Each path below is one point turned by a fixed rotation once a step. After each direction that follows a path, write how fast that rotation turns it, in degrees each step (0 if it stays still).
Each turn is a multiple of 5 degrees from 10 to 175, or 0.
Each row of a path follows its step; steps can be skipped.
Rotation 1:
step 0: [-16   1  19 -15  15  -5  21  -5   4   2   0   4   8  10  10   3  -7   3
  12  10  -1  -4  -4  -7  11  -3   4  22 -13  -6  -8  -8  20   4 -13  -1
 -13   7  10   3   6 -10   0  22  -4  -5   6  10 -24 -18   0]
step 1: [ -6  16  -3  13 -10   7   0  11   6   5  13  -3  12  -6 -10   4   9 -19
   5 -14  17  -4  -8  24   9   1   6   3  10 -19  -3  -8   3  -8  -6   5
  -4  11  -9  -7  -2  -3  16 -10 -15 -16 -17  -7 -10  17 -15]
step 2: [  4   2 -10 -12  -8   6   5   1  10 -23  12   3  -8 -15 -16  -3   1   6
   6   8 -25  21  -7 -10   4   6  -6  11   4 -19  25   1 -24  -1   4  -3
   6   6   9 -12  18   5   4  -6   2   2   0  10   2 -10   3]
step 3: [  5  -8  -5 -11 -12  -2  14  -7 -15   9  -6   1  -3  -5   8   6   5  -1
   5   4  15  -4 -20   8  -4  29  -4   7  -3  15  -4   2   7  -2 -17 -19
 -13 -12   5   1   6  -1  -7  10  13  -1   1  12 -33 -12   5]
step 4: [-23  11  12  14  -8   2   5  -9  13   1  -5 -13  21  15   5  14  16 -14
  11   2   7   6  14  17  14  -3  10  12  -3 -22 -16 -10  -9  17   2  -4
   8   7  -2   2  -7   6  -3  -1   0  -8  -3   5  -4 -15  -6]
step 5: [ 10 -15   5  -4   4   2   3  17   2 -25  16  -5 -12  -8 -11   2  -5 -20
  11   3 -13  14  -4  -5   9 -15  11   8   7  -8  17   3   0 -13  -4   2
  -7  16   2   5  -8   8  19  13 -16 -12  -2   6 -22  10  -3]
step 6: [-16  -3 -11  -7 -10  17   1  -8  -7   3  23   5 -13  -1   7 -15   8   9
   2   2   6  -4 -14  10  -6  14 -12   5  13  -9   2   7 -14  -6  -9 -14
  -4 -10   8   1  30   8  -1 -13  14 -16   2   1 -11   8 -11]
step 7: [ -2   5  12 -13 -12   1   4   0  -7  -4 -13 -16   9  -4   5  20  25  -4
   6  13 -16  -7  -5   9  18  15   9  20 -14  -6   9   9   4  18  -2  -1
   8  -9  -4  -3   5 -15 -11  -4  -3   1   8   1  -5 -17  15]
step 8: [  2 -15  12   2   4  -7  11  12   0  -6  -3  13  17   5   1  19 -10 -22
  -8   6  18  10   4  10   3   9  11  -5   7   6   3  -7 -14  10   3 -14
   3  20   3   9  -4  12  23   0 -10  -6  -6  -5 -28  -1 -14]
step 9: [-13  -6 -17   5  -3  20  -3  -7   7 -17  19  -7  -9  19   8 -20   0 -12
  10   3  -3  -1   0   1  -5 -13   9   4  -8 -18  20   6 -11 -14  -7 -17
 -12   9  -5 -14  -5  -2  -8  -7   7 -16   2   4   1 -14 -15]
step 10: [  7  -9  14 -13 -23  -2   1   3  -3  -8  -3  -6 -26 -20  22  -2  11   8
  16  -7  -5   4  -7   2  -1   0   0  15   3  -4  -5  -3   3  11  -1  -7
   5  -8  -8   5  22 -19  -1  -5  -8 -10  -3  -4 -20  11  15]
step 11: [-15 -19   8   5  22  -1   4 -15  -2   6  -9 -14  27  -1 -12  13   9  -7
  -3   2   3   5   4  12  16  18 -23   6   4  -3   3  15 -12  11   3 -15
   0   1  10  -2   9  -9  12 -13  -2   0   4  -9 -13   2  -6]
[-3  2  8 -3  3 -6  1 -6  1  0 -1 -2  5  2  4  0  0 -2 -1 -2  1  0 -3  6
  1 -1  3  2  0  5  2 -3 -1 -5  1  3  2  0  1 -4 -3  5  1  4 -1  1  0 -5
  0 -3 -2]
95
[-1  4  0 -1 -2  1  2  2  2  0 -2  4 -3  6  4  2  7  3  2 -3  0 -5 -2  3
  2 -3 -1  1 -2  3  1 -6  3 -3 -2 -5 -6 -2  1  2  3 -3 -5  2  4  0  1  1
  1  2 -2]
115
[-2  5 -1  6 -3 -6  1  1 -5  1  1 -3 -6 -2  1  3  0  0 -1  4  6 -1 -3 -1
 -3  2  2 -3  2  2 -1 -3 -2  0 -1 -5  2  0  0 -1  1  0  2  3 -6  2  0 -4
 -3  6 -1]
155
[-1 -3 -2 -1  2 -2  1 -1 -2  6 -2  1  8  0  1  5  2 -2 -1  0 -1 -2  1 -4
  0 -1  3  4 -2 -2 -3 -2  2  4 -1 -4  2 -3  1  3 -3 -2  0  0 -5  6  4  5
 -2  0 -8]
95
Rotation 2:
step 0: [-16 -12  -7   6   7   7  11   4   8  -9   3   3  -9  -4   2   4  -5   9
  -5  -1   2  -1  12  17   5  -3  -9  -1  -3   3   6  13 -18   4 -13  28
  18   2  -2  10 -13  16  28  -9  -5   1  17   9  -2   5  22]
step 1: [ 15 -14  -4 -12   5 -18 -18  21   3  -2  12  10   1   0   7 -13 -17   9
   5   3  -7  10   0   7  -3   6 -17  -1  -6 -22   0   6  -1  -3 -20  12
  11   1  -2 -22  -2   8   7   4  11 -11   8   2  -6  17  17]
step 2: [  5 -11 -17  -2 -13  -6 -20  14  -4  -2   9   3  -4   9  -2   6  17   0
  -5 -12   5 -12  -2  14 -10 -13  -6   6  -5   0 -18  18   7  -6   4   8
   1   1  -1 -34  -1  13 -10   5 -10  19  -1  18 -10  10   0]
step 3: [  8   9 -15   8   2  10  -2  -2   1  11   4   3  -3  23  -3  -1  27   3
   0  -2  -2 -11  19  -2  13   1 -14  18   3  -9  13  19 -13  13   3  -5
  10 -11  15 -11  -5  27  13   1  -6  13   4  -1   8   5   3]
step 4: [  7   4  -1   1  10   6   7  -5   9 -13 -20   1 -20   5 -10  -8  -2   4
   7  14 -10  10   5  -3  -4  -3 -39  15   3 -20 -10   8   5  -3  -7  11
   9  -3  10  -7   1   9  14   8 -13 -11 -12   2   2   6  -8]
step 5: [ 18   2  13 -10 -10  -5  -1 -10   1  -8  -2   3   5 -15   1   4   4   7
 -18  14  -6   5  15  -4 -16  10 -22  -8  -3   4 -15   5  -4  -9   2  13
  -3   6   5 -13  18  11  12  -3  -3  16 -10  28   0  -7  15]
step 6: [-12   2 -10 -20  -2  15  -3  10   2  -7   0  -3   3   1   8  -8  24  19
  -3   1   1  -4   5  -4 -12  -4 -25  -5  -2  15  17   6 -11   9 -16 -12
 -11  -9 -14 -14   8   8   0   8   9  -1   4  17  11  -8  18]
step 7: [ -4  20  -2   7   9  -1  -8  22 -15  -6 -20  -6  -5   1   3  -8  13   1
   8   8   0   0  -4  -9  10  11 -19  11 -23   2  -1   6   8  -2 -20   6
  -1   7  -6 -13 -11  12  -9   0  16   8   1   9  20   4 -13]
step 8: [-18   5   2  -3  -2   9 -13  -6   9 -13  -9  -7  -8  -4   4   3   1   1
 -19  14  -5  16  11   0  -4  -3   4   2 -19   3  -8  17 -15   1  -1  24
   4  10  -5   4 -10  18   5   4  -7  27  -4   0  15  18 -10]
step 9: [ 13  -8   4 -11  16   8  -6   1  12  -3   5  11  -3  12  19  -9  -1  22
  -8  -4   7  12  17  -4 -14   4 -12  -9 -20  -1   5   3 -16  12  -6   1
  11  10  12   5   5 -12  17  16   4   8  16   2   7  18  -2]
step 10: [ -1 -13   8  -2   4 -13 -14  10 -11  -2  -2   4  -8  28   6 -12  -5  21
   6  -5  12  -2   4  -9  -5  -6 -10  -7  -1   8 -18   8  -6   4 -15  15
  -9   2   5 -17 -14 -10  -5   7  -4  -8  -3  30  -4  -1 -13]
step 11: [-13   5  -6  27 -10  -6 -24   7   2  -7  13   3   7  13  11  -4  12   7
   4  14   0  -8  24 -17   6   4  -3  -3  -9  -5  -2   9 -18  -9   6   4
 -21  -8   8 -14  -5   4  -4   0  -3  19 -14  -1  -8  -1   2]
[ 9  2  2  3 -3 -4 -1  3 -5  5  1  1  2  0  2 -1  0 -1 -2  3 -3 -2  1 -6
  3  6  4 -4  2 -3  1 -3 -2 -2 -2 -2  4  0  3  0  2  2  5  1  5  2  0  0
  6  2  0]
175
[ 1  1  3  3 -1  4  2  1  4  4 -3 -3 -2  1 -2 -3  4 -2 -2  5 -6 -2  1  3
  2 -3 -1  1 -3  0 -3 -1 -1  1 -2  6  0  1  2  7  4  0  1 -5 -2 -3  5 -5
 -2  4 -2]
85
[-5  1  5  0  3  2  2 -2 -2 -2  2 -1 -3  2  4  2  4  0 -3 -5 -4 -3  1  2
  1  1  2 -4  3  2  5 -1 -4 -6  3  1  1  0 -1 -5  4 -2  2 -4 -3  6 -3 -3
  1  4  4]
125
[ 2  1  0 -1 -1  4  0  2 -2  0 -3  0 -5 -1  5  3 -1  4  4  6 -2 -2 -1 -5
 -3  0 -1  9  4  4 -2 -5 -1  1  5 -2  1  0  0 -1  4  2  0 -3 -2 -1 -4 -1
 -1 -6  4]
45
[-3  4 -2  5 -4  3 -3  2 -3  2 -2 -6 -2  6  0  3 -3 -4 -3 -3  5 -3  1 -2
  2  0 -2  6  1  1  4  1  3 -4 -3 -2 -7 -2  3  2  0  0  3  0  2 -1  1  2
 -1  2  1]
90
Rotation 3:
step 0: [-27 -34  -7 -11  14  -9  -7  -6   5  21  17  -1  -5  -1   9  12  -7   1
 -10   4  18  -1   1   3   1   3 -12   3  -9 -12  -8 -11  -3 -10   0   2
 -12   8   3  25   8  -7   2   4  -2 -15   8  12   6  -6 -13]
step 1: [  4 -13 -19  10  -5  -7  11  11   6 -17  11  -2  22 -20   9  22   3   0
 -12   0   7  11  10  11  -2   3 -12  -8   3   0  -7   6 -21 -24   2   5
  -4   1   6  29   6  -1   6   7  -3   5   1  -4  -6  15  12]
step 2: [-20   5  -9   6  -9  -7  13  -5  -8 -14  16  -3  11   7   9  -3   3   3
  -8  -7  -3  -4  -5  16  -2   5   5  -1 -22   4  11  -6  -6   9  21   5
 -30  15  -1  11   0  -3  24   0   6  -7  25   3  -5  -6  16]
step 3: [ -3 -10 -12   4   7  -5  -7  -2   4  13  30 -12  -3 -11   3  20  12  -6
  -7  -5  -3  -4  11  -2 -10   5 -11 -19 -20  13   1 -21  -9   1   3  -1
  -1   2  -6   8 -13 -12  -5  15   2 -13   4   8  14 -30   5]
step 4: [-13  -4 -13  14   6  11  -5  -7   5  -3   7   1  -1  -8  14  24  -1   3
  -9   9  -9   2  29   9  -6  -9   9  10  -4  11  -6  -4  -1 -21  10 -29
  -7   3  -4  17   3  -2  10   1 -29   2   9  -4   4   8  14]
step 5: [-24  -6   3 -11   2   1   1  -1  -8 -16  20 -24  14   9  17  -3  21  16
 -13 -11  -2  21   4  15   2   9  -9   4  -6  -9   5  -1   4 -15   7   1
  -8   3  -9  -3 -10 -12   3 -10 -16 -11   8  18  -2   6  12]
step 6: [-13 -27  -3  -7   5  -8  -6  -4  17  -5  11  -5   2   9  13   7  -3  -9
 -19   2  -3   8  21   9  11   0 -11  10  -6   1  14 -17 -26   1   3   6
   6 -22   4   2  -4   1  15  21  10  -2   8  11   8 -14   5]
step 7: [  5 -10   0  -2   1   6   3   9  30  -5   8  -5   7  -4  22  12   0  -1
   2   6  10  -4  21  11  -4  -1  -6 -10 -14 -14   9 -12   5 -23  21  -3
 -11   6   0  22   3  20  14 -13 -12  -2  11  -9  -2 -10  -8]
step 8: [ -8  -6  -8 -10 -12  -2  -3   4  -1  -4   2 -19   6  -2   2  -3   6  15
  -9 -18   5  16   7  17   6 -10   7   0  -5   9  -7 -20 -17 -10  -3  -6
 -10  19  -8  31  -8  -1  -1 -11  14 -19  22  10   2   6   3]
step 9: [-13 -16 -22   8   5  -4  -3   6  16   0  15   6  16  12  11   6 -16 -14
 -12   1 -12  18   0 -15  -3  -9 -22  -7 -16   6   0  -7  -6   7   8  -3
 -19   5   1  13  -3  -5  -2  15  -3 -22   6  17   2   8  11]
step 10: [ -2  -1  -6   0   1 -14   7  -9  -4  -1  14 -22   8  -8   1  11   3   8
  -5   6  12 -11  15  -7  15  -9 -20  -4  -8  -3  -4  -3 -14 -13  30  -1
 -12  13  -6  16   9   8  10  13 -23   4   0  -7  15  -3  17]
step 11: [-36 -16   0   6 -11  10   5 -13 -13  -9  18   3   6 -22  14   8  19   4
  -2  -2  12  11  14   5  13   3   8 -10 -17  -1  -4  -1  -7  -1   3  -8
 -15  -8   4  20   4 -15   0  -5   5  -7  16   1   2  -7  -4]
[-1  0  4  3  1  0  1  1  3 -4  0  2  0 -5 -3 -1  4  2 -1 -7 -1 -2  2  0
  3  2 -1 -6 -4  0  0  2 -4  4  2  2  3 -2  4 -4  1  4  5  0  1  2  6 -4
 -2 -3 -4]
80
[-2 -4 -2 -3  4 -2 -4  5  6  4  0  2 -2 -1 -2  6  3 -5 -1 -1 -3  1 -5 -4
  2  1 -3  2  6  2  1 -4  0  1 -1  1 -3 -1  2 -1 -2  0  2  3 -3  0 -3 -7
  0 -3  1]
120
[-1  5  0  4  0  5  0  0 -2  1  2 -1 -1  1 -3  0  0  2  1 -1 -2 -1 -2 -4
  3 -1 -2 -3  0 -2  1  0 -2  5 -2 -8  0 -2 -2  1 -1  3 -5  4 -9 -3  4  1
  2 -1  5]
60
Rotation 4:
step 0: [ -4  -1   8 -10  -1  -6   1   6  -1 -20   5  -5  24 -13  17   2  -4  -6
  -3  -6 -22  -4  -1  -6  -8   6  11  -4  10  -5  20  11  -7   7   0  21
  -3  -4 -13   3  -4  -7  -9 -15   7  16 -14   5   3  11  10]
step 1: [ -4   7   7  10  13  -5   8   2   0  20   5 -15  -5  -5   1 -13   1 -13
 -12   5  -5 -13 -14  -1   4   1   1  -4  -4  -3  13   3   0 -16  -3  -3
   4  20  12  -9   7  11 -20  -7   9  -1   8 -11  18  23 -13]
step 2: [  7  21   7  -6  -3  -8   3  -8 -10   7  -1  -3   8  24  21  -1 -16  -2
  -1   3   6  15  13  -9  12 -16  -4   6  -3   9   3 -11 -14 -10  -6  19
   1 -21  -4   2  17   2   5   0   2   3  -2   1  12   5  -9]
step 3: [ 25  10 -19 -27  -3  10   2   7  -4   6  -4  -5  -7   9 -17  -6   5 -15
   4   1  -8  -7   7  13 -10   4   1  -9 -14 -16   2   3  -6 -17 -15  10
  -1  -3  -2   2  -5  -7  -4 -10  17  -3   4  -3  -4  -9   3]
step 4: [ -8  -6   5  17   9  25  20  12  -8  -8   4   0   1  -7  -3 -13  -3   4
   8  -6 -16  14  -3   6   0 -17   0   1  -1  16 -10   8 -17  -5 -20   5
  -7  -5 -12  -1   1  -4 -12  -8   0  -3 -22  -5  -6   2  -2]
step 5: [  4   7  10 -13  20 -13   8  10 -10  19  -9  13   4  -4   2  -4  -8 -12
  -5 -14  -2 -11  -4  -9 -12 -10  -1   6   5  10   3  14  11  -9  -2  -4
  11  -2   5  -4 -14   3  12 -13  -3  13  -2 -12  -6  11  24]
step 6: [ -7   8  19  -6  14  -7  -2  -8  17   4  -8  -1   4   8   0 -11  19   3
   8 -19  11  -4  -7   5   4  -9  12 -20  -7   8 -10   1   3  -9  -9  12
  -2  -1 -14  -9   3  15  -1  -5  -1   0   2   4  23 -12 -15]
step 7: [ -1  17  -1   5  -6 -10   3   7  -7 -13 -12   0   5  -2  -6  11  -3   6
   8  10  10  -5  -4   5   3  -3  14  -8 -17  -4   9   4  -7 -14   3  20
   3 -15  24  -5  -3 -13   3  -7  13  25 -15  11  -7   5  -1]
step 8: [  6  -5   3  -7   5  -7  15   5 -10  -7  23   2   1   2  -5 -22  -2   6
  -3   4 -15 -11  16  15  26  -3  16 -15  -2   6   8   0  -8  -9   0  -9
  -4  18   2 -11   6   8   0  -9  13  -2   2  -7  -6  -5   3]
step 9: [ 12  10   3  24  16   1  -2   4 -11   6 -18   6   6   1  -8  -8 -28  13
   1  -5   9  -9   4  -8  13  11 -18   6   6   3  -7   1 -10 -10  -7  11
  12   2  -5  14  12  10  -8 -11  -3   3  -2  -2  -3 -12   4]
step 10: [ -1   0   4 -18  -4   1   1  14  12  13   9   1   4  -2 -20 -13  -9  -7
 -14 -10   5   7  13   5  -8   7   2  -6   7   7   2 -11  10  -1 -10   6
  16 -18 -18 -11  -1  -4   3  -4   6  30  10   3  -5 -13  -5]
step 11: [-12   2  -9  12   8   8 -11  31   5  -2   2   1  -3  -3  -4   5  16  -2
  22   7  -3 -26  -2  -6  -2  -8   6  -3  -5  12   8  -8  -9   5  -5  14
   3  -1 -20   3  -6   5  -9  -2  15   3  -9   5  11   6   4]
[ 1 -3 -1  0  2 -9  3  2  1 -3 -2 -4 -3 -1 -3  1  0 -4  1 -2  3  2 -1  4
  2  2 -5  0 -2  6  3 -1 -4  3 -7  1 -6  0  0  1  4 -3  0 -3  0  2  2 -1
  4  0  5]
0
[ 0  3  2 -3  0 -1 -4 -1  1  1  0  1 -2  1 -2  7  2  3  1  0  1 -1  0 -6
 -2 -2  3 -1 -6  2  3 -1 -1  2 -1 -1 -2  5 -1 -4  5  1  3 -2  0  3  2  2
  0 10 -6]
70
[-3 -3  2  0  3  0  0  1  7 -3 -4 -1 -1 -6  4  0  4 -2  3 -4 -2 -1  0  3
 -1  0  4  1 -2 -2  0  5  0  0  5 -2  1 -5  2  5  1  5  8  0  1  2 -2 -6
  1  1 -2]
55
[  6   0   0  -4  -3   2   1   2 -10  -3   1   0  -4   2   0   2   1   2
   2  -1  -1   1  -2   1   5   4   2  -1  -3   2  -4   0  -1  -2   3  -1
   2  -2   5   3   7  -2   2   3   4  -3   1  -3   1  -1  -2]
70
[-1  4 -3  2 -2  0  3 -2 -2 -1 -2 -3  2 -2 -3 -2 -3  1 -1 -7  5 -3  0 -3
  4 -4  6 -1  0 -1 -3  7  4  4  0 -3 -6  3  0  0  0 -4  2  3  3  1  0  4
  2 -1  2]
40
Rotation 5:
step 0: [ 12  -4   5   3  13 -11  -8  -8   5  -8 -13   9 -14 -13 -10  10  10   2
  17   7  -2  -6  16   8  17  -9  -6  -3 -12 -15   5  17   5 -14 -21   2
  17  -5 -16  15 -10   2   1  -1  -4   3  -4 -12 -11  11  -7]
step 1: [  1  -5   1   8  -7   8 -16  -9  -6  10  10   9 -19 -14  14  13   2  19
   9  22  -1 -20  -2 -12 -14  -2  -8  12  -3 -12  -4  -9   3  -3 -15   4
  -5   1 -20  15  -1  18   7   4   8  11  10   4  -4   4   3]
step 2: [  2 -24  -6   6 -13  13 -16 -16 -15  -2 -24   0   6   0   2  16   7  -7
   5  -1  -8 -18   9  10 -15  -3  10  -8 -15   6  -2   1   1 -12 -15   4
  -5  -6   4  -5  -1  22  13  -3   3 -12   6 -16   2   1   2]
step 3: [ -4   7   0   3 -12  -6  -3  -6  -7 -14  -1  -5 -12 -11  16  19   2  -4
 -11  -9   0 -25  23  23  -9   6   3 -10   1   3 -15  -3   2 -13  -1 -12
 -11  -5   3  11  -7   5   5  -5   7   8  -7  26  10  11  -7]
step 4: [-10   7   2   4 -28  -2  -5   3  13  -8   7  -7   3  14  13  27  25 -10
  14  -5   0  -7   0   2  -8 -18   6 -11   4 -11  -2  14  -7   6 -10  -8
   2  -6  -6  -9   2   4  -6  -3   7   0  -1   5  22 -13   7]
step 5: [ -5  -1  11  -9   0 -10 -18  14  -7  -8 -18   1  -9   9  -7  -7  19   3
   0   6  -2   0  13   9   1  -4   6 -11  14  -9 -14  13  -2  13 -12  -2
   5  -4   7  28 -12  10 -24  -7  -5   0  -3   1  20   1   3]
step 6: [ -3  -2   8  -1 -13  15 -14  -5   6   5  -1  -1   1   6   0  -2   7  14
  16  12  17 -11  11 -11 -13  13   1   0   4  -3   7  -2  11  14   3 -23
  20  -4  -2  13  -7  -6 -10   7  13  20 -15  -5  14  13  14]
step 7: [  9  15   4   7  -4  -6 -23  -3   5 -11 -17   7  13  -8  -5 -11   4  -8
  27   2  16 -17  10   7 -10   5   1   7 -13   6  14   5   5  11  -5  -3
  -1   8   4  15  -2  12   8   2 -14  -4 -14 -17   2 -16   4]
step 8: [-13  11  -3   7  -2   9   7  -6   3   1   1   3 -18 -14 -17   0 -12  15
   5  -4  12 -20  11  12  -9  -4  -2  12 -16   1  -6   9  -3   2  -4 -10
  -2  13   4  13 -22  10   0  13  15   8  -9  -4   7 -15 -19]
step 9: [-12  10   9   8 -11  13 -11  -4  -4  -2  -1  -2  -7   4   8   6  11   8
  20 -17   5   4  24  -5  13  -7  -2   5  -9  -9  -2   2 -14 -15 -22  -6
  11  15 -13  -8  -8   2  24  -2   2  -4  -1 -15  -1  -6 -10]
step 10: [-11  -1   9   3  -2  10  -7  10 -22 -13   0   2 -14 -16   1   7  17   5
   0   9  17  -8   8  -4  -1   9 -24   3  -6   1 -25  -4  -8  -5 -22   6
   1 -14   3  13   3   0   4   0  -8  -6  16   6   7 -11  -5]
step 11: [ -6 -16 -11  14 -22  21   5  -2   9  -6  -8   4  -4  -8   2  24  16   7
  -4  24   5   9  23  -5   2   1   4  -8  -1   7   5   1  14 -15  -5 -14
  -1 -10   4   1  -1  -5   4   1  -9   0   5 -12  18   1  -5]
[ 2  1  1  0 -1  2  0  0  4  0 -6 -2  1  3  2 -4  1  3  0 -2  5  3 -2  1
  3  5 -1 -2  1 -1  0  0  2  7  2  2  0  3 -1  1 -6 -1  1  0  6 -4 -6  4
 -1 -7  1]
35
[ 4 -2 -5 -1 -1  3 -2  2 -6  2 -2  1  1 -1  2 -1  1 -1  2  0 -1 -4  3 -1
  5  3  4  6  2  2  4 -7  5  1  0  1  3 -3  0  3  2 -3 -4  1  4 -2  6  0
  3 -3 -1]
80
[-2 -2  2 -1  3 -5  1  1 -2 -2 -3  4  3 -5 -1 -5 -2 -3  3 -1  0  1  1  2
  2  2  3  0  7 -4 -4 -3  2 -2 -4  0  0  0 -3  1  2  6  3  0 -6 -4 -5  5
  2  0 -3]
155
[-2  8 -5  0  0  2 -1 -5 -1  6 -1  0  1  0  2  4 -5 -4 -2 -4 -1  1  2  0
 -1  3 -3  3  0 -1 -5  0  0 -2 -2  4  2 -1  4 -2 -2  7  6 -3  4  1  2 -1
 -1 -2 -1]
55
[ 9  2  0  1 -1  2  1  4  1  6 -1  3  1  5 -3 -3  2  0  0  0 -1  1 -3  2
 -2  0 -5  2  1 -3 -3  1  0 -6  5 -7  1  2  2  0  3  0  1  0  1 -7  3  4
 -2  1 -2]
0
